In the rows, zero is written as 128.
One hidden turn or mirror swaps the rows below in pairs. Which row is each named row swapped with?
The rows were stretched afterwards, more along some directions than others.
mut: [143 122 115 138 128 137 125 123 102 157 109 103 135 118 112 125 109 113
 120 119 121 142 151  85 127 139 124 150 111 130]
Zupas: [123 120 116 108  98 117 118 152 125 148 127 106 149 117 108 113 135 102
 131 111 115 165 135  82  97 151 135 105 107 124]
kamo: [120 115 144 108 128 123 123 140 125 159 109 161 157 123 134 144 120 152
  95  97  92 129 112 125 130 138 131 104  75 128]
Zume: [132 102 117 144 156 143 116 118 138 151 153 138 121 142 114 135 132 129
 118 113 139 126 123 135 149 149 174 137 145 118]
Kebav: [144 100 123 142 130 157 117 136 142 168 114 133 126 120 124 148 136 148
 114 102 149 128 140  93 128 121 117 133 107 114]
fevu: [124 100 134 101 124 113 123 145 126 170 103 149 146 126 127 134 115 149
  86  89 100 135 114 120 143 153 144 117  84 123]
malit: [118  98 107 129 128 118 107 141 125 126  81 123 109  94 105 133 115  96
 111 104 120 139 119 104 114 155 125 128  90 117]
Dep: [110 110 121 125 114 126 133 144 112 128 125 128 128 118 110 149 115 114
 143 127 137 150 144 120 113 133 113 126 112 120]
Fafo: [139 109 128 146 158 158 108 119 135 153 133 131 116 145 105 130 126 122
 121 110 126 118 129 132 157 141 162 137 145 112]
manu: [127 116 117 107 104 130 106 148 124 154 111 104 148 124  99 127 122 103
 134 103 112 161 142  83 102 154 128 108 107 113]
mib: [141  91 131 139 133 163 119 139 156 161 119 131 128 115 128 156 136 152
 122 121 143 144 143  92 130 129 128 122  80 121]
Modil: [123 139 110 122 107 167 110 120 139 145 143 105 145 124 138 109 118 117
 161 140 116 152 153  88 111 165 122 113 116 125]
Kasus: [133  87 128 132 135 160 111 131 155 166 111 136 142 122 127 157 128 140
 115 117 147 132 142 103 128 120 134 118  98 107]
Ges: [117  96 136 113 141 122 102 169 126 153 140 156 140 125 101 143 101 101
  87 138 117 126 146 106 144 141 154 154 118 127]
napum: [130  83 119 129 128 166 110 128 144 173 109 125 132 120 127 155 133 151
 121 115 150 141 145  93 136 123 128 119 103 113]
rek: [126  97 146 131 123 156 107 165 147 115 118 140 122  95  98 143 114 100
 113 141 111 146 144  84 101 159 133 113  94 134]
Tifa: [141 122 111 151 121 138 108 139 127 166 146 113 116 101 128 124 121  93
 113 107 140 156 140 106 138 157 120 123 118 133]
Lis: [112 112 117 135 118 132 122 140 117 124 137 124 117 113 113 149 106 106
 145 137 138 152 142 124 115 142 120 128 107 122]
Mif: [130 109 145 127 118 148 113 157 145 121 146 145 120  94 104 141 118 109
 118 143 119 140 141  89  90 157 132  99 111 144]
mebam: [127 117 112 116 102 136 107 142 129 157 115  99 149 116 107 132 133 103
 149 115 122 178 131  85  99 150 133 105 104 126]
ket: [121 141 113 126 106 166 116 128 131 148 152 115 144 119 141 106 126 120
 157 140 124 150 155  83 114 157 122 107 111 129]
mifu: [129  99 136 152 167 146 114 137 133 143 147 147 115 132 105 129 109 114
 107 112 123 128 124 142 158 151 165 144 126 114]
dubip: [116 107 135 131 122 147 110 162 140 107 146 142 128 102 110 138 117  98
 121 144 117 130 147  86  93 156 137 111 111 136]
firi: [126 102 131 118 115 148 107 155 148 112 117 138 120  91 105 149 113 109
 119 131 117 142 142  80  81 166 128 102 103 139]
Bupi: [133 130 112 126 113 127 126 125 101 155 124 118 135 129 109 125 103 109
 130 119 122 142 145  94 114 153 129 149 120 135]
gito: [126 115 123 110 109 137 104 147 131 152 118  99 146 118 100 132 115 101
 145 111 107 163 137  94 103 157 138 121 113 113]
sadep: [117 106 134 127 114 150 114 158 136 110 137 143 133  86 115 138 114  96
 117 140 107 136 144  97  89 150 131 102 107 142]
Telug: [115 107 145 106 128 129 113 142 134 163 109 156 151 126 134 146 118 147
  98  92  97 127 114 122 139 149 141 117  77 124]
giti: [109  88 109 121 122 123 101 136 124 122  88 125 119  77 107 138 105  96
 112  99 124 145 119 110 104 156 130 115  89 122]
gop: [129 112 134 123 119 151 108 160 140 117 137 143 122  98 106 140 121 103
 123 142 117 132 145  79  82 152 129 107 117 144]
Fiz: [130 121 110 157 136 137 106 131 128 169 136 109 123 119 140 121 129  97
 104 107 136 140 136 120 157 137 128 130 126 133]
Nepoz: [119 110 126 134 124 118 130 150  93 139 139 126 127 120 108 148 122 114
 135 125 141 159 139 103 118 136 125 131 116 129]
lisag: [142  89 125 133 131 161 111 136 160 156 114 134 134 125 128 151 122 134
 114 123 145 130 143  99 130 123 133 125  97 107]
zikos: [129 114 119 139 122 146 127 144 110 152 138 113 128 120 106 144 113 115
 149 133 140 148 153 102 108 128 115 148 129 121]
lamis: [134 121 102 157 128 131 106 139 116 157 148 120 123  97 124 121 120 101
  97 105 137 155 151  88 139 152 122 131 114 135]
Velis: [139 102 125 137 156 148 117 129 136 152 137 140 118 135 108 133 123 128
 116 110 121 118 118 147 146 142 164 138 140 115]
dubo: [121 114 142 103 120 129 126 139 132 164 111 158 155 126 134 139 114 144
  94 112  95 130 124 117 137 145 126 111  76 126]
Notu: [121 106 127 131 154 115 102 171 125 151 155 150 133 127 107 132 104  88
  81 138 120 122 146  92 135 144 156 160 123 126]
vakez: [144 103 135 136 151 150 126 125 142 154 141 141 117 136 106 130 121 132
 121 117 124 125 120 147 151 140 160 131 138 115]
sel: [114 103 130 133 123 154 115 152 141 116 129 147 120  98 106 144 114 105
 121 136 129 135 134  81  97 157 130 106 107 146]
Zug: [135 104 121 143 134 136 134 146 117 142 142 107 118 121 101 142 108 121
 141 123 142 159 146 105 119 143 124 144 118 121]
peke: [111 108 134 100 120 122 123 140 124 164 112 152 161 131 137 138 122 141
 102  98  97 128 121 126 133 139 141 112  76 123]
tedog: [133 129 117 123 114 123 111 135 125 153 135 103 144 124 100 116 119 104
 135 104 118 162 138  93 111 157 134 116 118 104]
Kime: [141 121 127 131 124 132 119 129 121 165 120 115 138 145 110 111 114 156
 106  88 115 131 124 113 152 179 135 132 113 106]
Viton: [137 125 116 115 115 135 110 141 131 152 128 100 148 126 108 122 131 103
 136 112 115 163 142  83  95 141 134 112 128 116]
fip: [112  98 114 134 122 140 133 145 114 148 138 130 135 120 119 147 113 119
 137 126 144 157 137 122 123 129 123 132 121 126]
Sab: [113 106 134 104 125 112 118 145 129 172 110 156 159 131 129 144 118 145
  93  94 100 135 114 122 143 154 148 119  76 127]
faluf: [137 113 116 161 124 141  98 137 125 152 129 123 121  91 131 129 111  97
 108 106 133 158 135 114 142 151 123 126 102 130]
vimu: [139 116 100 144 115 146 101 127 136 173 130 132 129 109 125 127 123 114
 111  99 137 150 140  95 137 154 129 122 107 128]
Zutu: [146 132 136 130 120 130 127 128 109 161 111 109 134 132 114 132 120 117
 131 121 119 132 140  98 127 145 132 146 104 128]
zek: [124 109 140 110 132 120 122 140 120 176 111 151 152 137 123 130 118 145
  95  95 106 129 112 114 146 145 139 112  84 126]
tapu: [142 127 129 141 127 142 110 127 111 149 115 107 127 127 121 131 112 102
 123 132 129 144 150  88 123 142 131 153 118 137]
banu: [127 102 120 148 154 150 121 128 143 151 147 141 123 142 103 130 128 123
 126 113 136 123 120 137 159 141 173 142 138 112]
Nasab: [133  99 126 137 123 160 112 130 145 158 103 131 138 129 121 152 145 148
 136 107 158 139 138  73 118 120 127 114  94 113]
lovut: [126 105 127 127 115 156 115 144 138 117 122 143 125  96 108 147 117 109
 141 142 123 142 141  81  94 154 123  98 104 142]
tul: [131  97 123 143 156 161 113 121 143 145 125 133 116 139 110 135 123 124
 127 116 125 119 122 143 156 144 160 134 130 108]
miba: [123 113 135 113 131 116 127 139 123 167 116 155 157 137 138 136 126 148
  97  87 115 131 108 111 136 139 140 117  84 134]
pulu: [117 106 120 126 111 125 134 147 104 135 134 120 135 114 108 140 115 127
 145 119 139 149 150  95 110 131 118 129 113 117]
Vegi: [130 104 127 136 159 148 115 128 140 154 148 149 122 139 111 141 114 130
 125 119 121 125 126 152 157 146 171 141 132 113]
kom: [134 123 130 129 126 132 114 122 133 161 122 123 147 143 122 117 112 160
 109  92 104 126 121 126 153 179 140 131 102 105]
Zom: [144  87 125 136 130 158 111 137 141 165 105 129 134 112 127 153 143 135
 119 110 152 149 137  77 124 120 128 110  94 117]
munis: [134 130 129 136 115 124 124 131 113 143  98  93 144 119 123 124 123 103
 129 119 115 130 141  90 109 132 124 135 102 131]
puniz: [122 120 108 109 108 124 110 138 127 151 109 103 145 120 109 125 124 103
 142 101 120 166 135  77  98 158 134 112 107 122]
Pavuk: [136 128 121 149 128 141 109 119 106 153 105 104 124 122 113 131 114 110
 127 121 131 149 149  74 124 157 121 142 105 132]
Sala: [123 124 119 108 105 121 106 150 119 150 127 110 139 116 105 123 121 104
 138 115 117 166 143  71  98 160 136 108 108 124]
gofa: [136 115 108 157 129 132 116 139 122 161 143 124 133 110 131 116 118 104
 103 106 132 154 145 106 150 150 130 141 114 125]

Swapped with malit: Notu
Swapped with vimu: Bupi
Swapped with Velis: gop
Swapped with kom: Modil
Swapped with dubip: tul
Swapped with napum: pulu
Swapped with puniz: Sab
Swapped with Ges: giti
Swapped with Fafo: sadep
Swapped with munis: Fiz

One hidden turn or mirror swaps the rows below in pairs. Which row is each named row swapped with?
The rows were stretched afterwards, more along some directions than others.
ver: [134 124 107 126 137 124 127 124 137 168 133 115 138 124 130 130 111 130
 140]
rupam: [138 121 120 118 158  92 131 106 167 149 161 114 124 124 118 115 107 131
 116]
Semit: [150 120 135 114 105 108 100 141 120 133 136 133 128 122 151 122 119 124
 122]
rara: [139 124 109 119 135 123 128 127 133 166 132 112 139 122 132 132 112 131
 139]
Zol: [126 139 111 129 116 129 136 135 139 148 129  92 137 135 114 129 111 131
 140]
som: [154 136 129 135 146  97 101 132 127 135 148 129 119 128 139 106 119 122
 123]
mesud: [145 133 123 141 158 105 116 120 138 129 142 140 119 143 135 117 133 123
 121]
Limaz: [149 148 131 147 111 129 119 135 118 129 122 115 122 132 140 123 112 135
 127]
tiduz: [132 140 101 149 125 136 131 122 147 134 123  97 127 147 117 132 117 138
 134]
dizeg: [136 140 117 128 144  96 108 121 150 138 159 118 106 122 132 111 102 123
 108]
zas: [134 124 124 123 118 142 126 123 121 135 114 157 124 157 150 156 151 124
 111]
Vulu: [ 99 141 155 116 120 121 125 120 152 142 134 144 124 126 119 115 106 119
 122]
repu: [140 149 152 146 126 134 111 108 139 110 112 135 120 139 136  94 104 113
 123]
Rit: [128 111 135 130 139 127 146 113 127 143 146 125 131 110 119 132 128 139
 125]
topak: [111 131 155 110 123 119 126 118 151 148 135 149 127 125 126 120 108 126
 115]
miz: [155 127 111 121 145 119 125 124 131 141 130 133 131 149 134 150 145 114
 115]
megeb: [104 132 157 118 127 122 127 118 148 148 136 149 122 119 125 117 106 120
 113]
tolo: [154 118 140 118 140 114 107 113 135 133 140 133 111 128 148 122 136 129
 123]
Zumu: [153 113 131 140 149 109 111  95 137 129 154 136 106 124 143 120 127 146
 106]
gev: [120 142 136 111 147 113 112 109 165 121 144 124 112 121 131 106 107 116
 121]
Fubos: [137 110 131 131 143 117 146 104 131 145 155 123 135 110 116 131 125 146
 123]
fegit: [112 139 110 130 131 118 125 136 137 128 158 110 121 117 103 138 114 117
 126]
Zef: [120 126 124 104 142 119 136 123 162 125 140 115 118 120 128 123 117 121
 138]
Tura: [124 125 123 101 146 118 136 124 163 129 135 115 124 126 126 123 123 121
 141]
poza: [126 125 122 102 147 116 137 129 154 127 133 117 125 124 126 123 124 118
 142]
gov: [147 146 135 114 125 120 110 134 144 125 117 114 119 140 128 123 125 106
 130]
Fek: [127 135 105 128 126 136 129 125 143 149 128 102 135 125 120 132 113 130
 142]
nas: [113 144 131 133 128 113 119 113 173 137 144 118 119 122 103 123  84 123
 116]
Rufif: [127 137 112 133 132 144 129 116 140 133 122 105 135 135 123 131 122 132
 139]
Mutab: [149  99 110 122 125 125 136 108 142 130 120 139 141 148 141 154 149 143
 116]
rirap: [110 143 132 136 103 148 114 129 126 123 115 148 113 155 146 139 129 126
 114]
zaf: [144 121 111 121 140 118 129 126 132 166 130 116 140 121 132 128 110 130
 138]
Vofiv: [145 127 115 151 121 129 131 121 130 114 127 130 126 149 136 144 135 142
 125]
zodul: [137 108 130 124 136 125 145 115 126 144 147 121 137 115 118 135 133 146
 129]
Lemam: [128 128 128 123 116 146 124 124 127 135 114 154 124 158 153 156 145 125
 118]
dos: [155 119 141 118 136 114 108 113 135 131 133 135 110 127 144 119 135 127
 118]
Lizu: [144 130 130 143 152 129 127 109 125  98 134 138 122 139 134 113 139 114
 122]
firen: [145 120 130 105 108 107 100 138 123 131 134 130 123 119 149 122 129 121
 120]
potin: [151  99 115 125 125 127 138 116 140 119 124 135 143 149 139 151 147 142
 126]
dapa: [145 138 124 145 116 138 134 129 132 119 116 119 132 149 135 138 124 140
 128]
Dulo: [118 135 124 106 146 112 124 115 173 128 147 117 115 118 123 116 108 118
 128]
Buki: [147 140 133 140 125  98  92 131 125 132 146 138 112 127 145 109 111 124
 118]

Swapped with Tura: rara
Swapped with fegit: nas
Swapped with Zef: ver
Swapped with gov: miz
Swapped with zaf: poza

